[[ 32.9 -60.4   9.7  15.6   1.5   8.7  41.4  -4.8 -39.4 -13.4 -24.1 -20.1
   -1.8  15.2  10.0  12.9]
 [-50.3  11.7  21.2   5.0   1.4  -9.1  -0.9  -1.0  22.8 -36.3 -44.7 -12.6
  -40.6 -31.1  -6.0 -13.5]
 [ 52.6  -2.6  17.7  32.1  -4.3 -25.5 -31.8  16.2  -3.6   1.6  15.3 -26.7
   -8.8  10.1   8.5 -53.0]
 [-21.1 -22.4 -18.6 -29.2  -7.7 -60.1 -19.4   4.7 -13.7  -1.4 -10.1  33.9
   41.2 -26.5  -1.1   3.2]]
->
[[ 32.9 -60.4   9.7  15.6   1.5   8.7  41.4  -4.8 -39.4 -13.4 -24.1 -20.1
   -1.8  15.2  10.0  12.9]
 [-21.1 -22.4 -18.6 -29.2  -7.7 -60.1 -19.4   4.7 -13.7  -1.4 -10.1  33.9
   41.2 -26.5  -1.1   3.2]
 [ 52.6  -2.6  17.7  32.1  -4.3 -25.5 -31.8  16.2  -3.6   1.6  15.3 -26.7
   -8.8  10.1   8.5 -53.0]
 [-50.3  11.7  21.2   5.0   1.4  -9.1  -0.9  -1.0  22.8 -36.3 -44.7 -12.6
  -40.6 -31.1  -6.0 -13.5]]

[[  2.7  10.4  -7.5 -12.3  -9.4 -11.1   3.0  19.3 -23.7]
 [ -5.8   9.0  -4.2  -5.8 -11.1 -10.9  -4.9  19.0 -28.2]
 [ -5.4  14.2 -15.5 -17.0 -22.9 -24.9  -3.9  31.9 -51.8]]
->
[[ -5.8   9.0  -4.2  -5.8 -11.1 -10.9  -4.9  19.0 -28.2]
 [  2.7  10.4  -7.5 -12.3  -9.4 -11.1   3.0  19.3 -23.7]
 [ -5.4  14.2 -15.5 -17.0 -22.9 -24.9  -3.9  31.9 -51.8]]

[[-29.6  -7.1   3.9 -14.7  11.2]
 [  1.6   9.4 -12.5  15.1  45.0]
 [  7.5  19.7  30.0  11.5  44.2]
 [-17.0  13.3  10.2 -15.2   5.9]
 [-15.0 -21.5   9.1   3.5  24.5]
 [-12.3 -26.8  10.3   1.4   4.7]
 [ 10.6 -32.1  27.2  15.9  -0.1]
 [ 15.7  38.7  -4.1  17.3  55.0]
 [-11.5  -2.0   1.5   2.5  29.2]
 [  3.1  41.4   9.4   2.5  43.8]]
->
[[ 10.6 -32.1  27.2  15.9  -0.1]
 [-12.3 -26.8  10.3   1.4   4.7]
 [-15.0 -21.5   9.1   3.5  24.5]
 [-29.6  -7.1   3.9 -14.7  11.2]
 [-11.5  -2.0   1.5   2.5  29.2]
 [  1.6   9.4 -12.5  15.1  45.0]
 [-17.0  13.3  10.2 -15.2   5.9]
 [  7.5  19.7  30.0  11.5  44.2]
 [ 15.7  38.7  -4.1  17.3  55.0]
 [  3.1  41.4   9.4   2.5  43.8]]

[[ 46.1  16.1  -4.2  18.1  -2.5  38.5 -20.2   1.7   1.9  20.4  10.5  -9.3
   -8.9  24.3 -12.0]
 [ -1.9  -8.8  56.4 -20.7  -8.3  17.3   6.4  -4.7 -47.7   1.3  57.5  13.6
    1.2  -3.0   6.2]]
->
[[ -1.9  -8.8  56.4 -20.7  -8.3  17.3   6.4  -4.7 -47.7   1.3  57.5  13.6
    1.2  -3.0   6.2]
 [ 46.1  16.1  -4.2  18.1  -2.5  38.5 -20.2   1.7   1.9  20.4  10.5  -9.3
   -8.9  24.3 -12.0]]

[[ -1.7  -2.7]
 [ 43.7 -36.2]
 [-18.2  17.7]
 [ 44.8 -36.5]
 [ -9.2   5.0]
 [-49.9  49.7]]
->
[[ 44.8 -36.5]
 [ 43.7 -36.2]
 [ -1.7  -2.7]
 [ -9.2   5.0]
 [-18.2  17.7]
 [-49.9  49.7]]

[[  3.5  22.2 -15.4   1.5  24.4  -0.9 -31.3]
 [  0.8  10.2 -17.1   9.7   5.7   6.1  11.5]
 [  6.6 -42.3   2.9   1.9 -59.0  -2.8  56.2]
 [  9.6  41.9  21.5 -11.7   3.2  15.8  25.0]
 [ 10.3 -27.5   4.0   1.9 -28.6  21.9  32.6]
 [ -0.7  -2.1  -1.6  -1.5   2.8  -0.6   4.7]
 [  0.4 -23.6 -61.9  37.1   2.3   2.8  -9.7]]
->
[[  6.6 -42.3   2.9   1.9 -59.0  -2.8  56.2]
 [ 10.3 -27.5   4.0   1.9 -28.6  21.9  32.6]
 [  0.4 -23.6 -61.9  37.1   2.3   2.8  -9.7]
 [ -0.7  -2.1  -1.6  -1.5   2.8  -0.6   4.7]
 [  0.8  10.2 -17.1   9.7   5.7   6.1  11.5]
 [  3.5  22.2 -15.4   1.5  24.4  -0.9 -31.3]
 [  9.6  41.9  21.5 -11.7   3.2  15.8  25.0]]
---
[[-17.2  36.8 -26.8]
 [-30.7  52.3  -8.2]]
->
[[-26.8  -8.2]
 [ 36.8  52.3]
 [-17.2 -30.7]]

[[-13.3  30.9 -41.1 -45.2   6.9]
 [ 19.3  29.6   4.7  18.9  35.2]
 [  4.2   8.0 -22.9 -12.3  -6.0]
 [-43.2 -38.8 -19.1 -27.5 -44.4]
 [ 50.0  18.3  24.3  62.8  45.3]
 [ 12.3   1.5 -27.4  -9.8  -9.2]
 [  2.9  -3.2   3.5 -31.1  24.6]
 [  5.4   7.9 -23.7 -38.9 -10.5]
 [-31.2   5.7  -6.3 -40.0   2.1]
 [-20.6   8.4 -15.8 -31.7   1.8]]
->
[[  6.9  35.2  -6.0 -44.4  45.3  -9.2  24.6 -10.5   2.1   1.8]
 [-45.2  18.9 -12.3 -27.5  62.8  -9.8 -31.1 -38.9 -40.0 -31.7]
 [-41.1   4.7 -22.9 -19.1  24.3 -27.4   3.5 -23.7  -6.3 -15.8]
 [ 30.9  29.6   8.0 -38.8  18.3   1.5  -3.2   7.9   5.7   8.4]
 [-13.3  19.3   4.2 -43.2  50.0  12.3   2.9   5.4 -31.2 -20.6]]

[[  8.7  -0.2  -2.5 -23.7 -14.6  -0.5   1.2   8.3   9.9   1.2  13.1   1.1]
 [ -4.9  19.3  -1.8   2.6 -39.1   0.5   1.6  -3.5  -4.3  -5.1  -5.1   3.6]
 [ 14.0 -11.1  -3.7 -46.9  -2.7  -0.1   1.4  16.2  18.9  -7.5  25.8   3.7]
 [ -9.5  -1.2  -2.2  24.5   3.3   2.6   2.1  -7.8  -9.2   2.6 -12.2   0.9]
 [ -1.9  16.6  -1.6   9.4 -29.9   1.4   1.7  -4.5  -5.3   1.2  -7.9   1.7]
 [ 12.5  -0.2  -2.8 -30.0 -14.6   0.5   1.2  10.2  12.0  -1.4  15.6   1.7]
 [  1.7   0.3  -2.6 -12.0 -11.4   1.3   2.0   4.0   4.8   1.0   7.6   2.1]
 [ 16.1 -42.1  -4.6 -41.6  51.5   1.3   1.7  18.3  21.6  -2.0  28.3   1.3]]
->
[[  1.1   3.6   3.7   0.9   1.7   1.7   2.1   1.3]
 [ 13.1  -5.1  25.8 -12.2  -7.9  15.6   7.6  28.3]
 [  1.2  -5.1  -7.5   2.6   1.2  -1.4   1.0  -2.0]
 [  9.9  -4.3  18.9  -9.2  -5.3  12.0   4.8  21.6]
 [  8.3  -3.5  16.2  -7.8  -4.5  10.2   4.0  18.3]
 [  1.2   1.6   1.4   2.1   1.7   1.2   2.0   1.7]
 [ -0.5   0.5  -0.1   2.6   1.4   0.5   1.3   1.3]
 [-14.6 -39.1  -2.7   3.3 -29.9 -14.6 -11.4  51.5]
 [-23.7   2.6 -46.9  24.5   9.4 -30.0 -12.0 -41.6]
 [ -2.5  -1.8  -3.7  -2.2  -1.6  -2.8  -2.6  -4.6]
 [ -0.2  19.3 -11.1  -1.2  16.6  -0.2   0.3 -42.1]
 [  8.7  -4.9  14.0  -9.5  -1.9  12.5   1.7  16.1]]

[[-29.1 -16.7 -32.9  27.1  16.3  26.0 -37.2 -38.3  29.2]
 [  2.5  -6.9   9.6  26.4  26.2  36.5  11.9 -33.3  29.9]
 [ 41.2 -15.0  18.4 -25.4  43.2 -33.7  45.9  14.1 -17.4]
 [ -7.3 -13.2 -38.6  -5.1 -53.7  37.9  14.6 -23.8  -6.2]]
->
[[ 29.2  29.9 -17.4  -6.2]
 [-38.3 -33.3  14.1 -23.8]
 [-37.2  11.9  45.9  14.6]
 [ 26.0  36.5 -33.7  37.9]
 [ 16.3  26.2  43.2 -53.7]
 [ 27.1  26.4 -25.4  -5.1]
 [-32.9   9.6  18.4 -38.6]
 [-16.7  -6.9 -15.0 -13.2]
 [-29.1   2.5  41.2  -7.3]]

[[  6.0   5.6  -1.3  -6.5   0.6  -1.5   4.9   5.4   6.9  -1.4   3.2  -1.3]
 [ 14.8  -1.2 -20.7   9.7   1.9   1.3  26.8  -1.0  -7.5 -24.2 -36.8  -7.7]
 [-11.0 -10.9  -8.3  -3.5 -45.5 -26.7 -22.8 -13.3 -48.9 -32.8  16.7  18.3]
 [ 37.4  12.9  -2.4  -7.2   5.5   0.4  10.3  10.4  14.8  -6.1   7.3   2.4]]
->
[[ -1.3  -7.7  18.3   2.4]
 [  3.2 -36.8  16.7   7.3]
 [ -1.4 -24.2 -32.8  -6.1]
 [  6.9  -7.5 -48.9  14.8]
 [  5.4  -1.0 -13.3  10.4]
 [  4.9  26.8 -22.8  10.3]
 [ -1.5   1.3 -26.7   0.4]
 [  0.6   1.9 -45.5   5.5]
 [ -6.5   9.7  -3.5  -7.2]
 [ -1.3 -20.7  -8.3  -2.4]
 [  5.6  -1.2 -10.9  12.9]
 [  6.0  14.8 -11.0  37.4]]

[[38.2  8.7]
 [ 8.4 15.4]
 [-4.9 26.8]
 [52.3 -9.8]]
->
[[ 8.7 15.4 26.8 -9.8]
 [38.2  8.4 -4.9 52.3]]
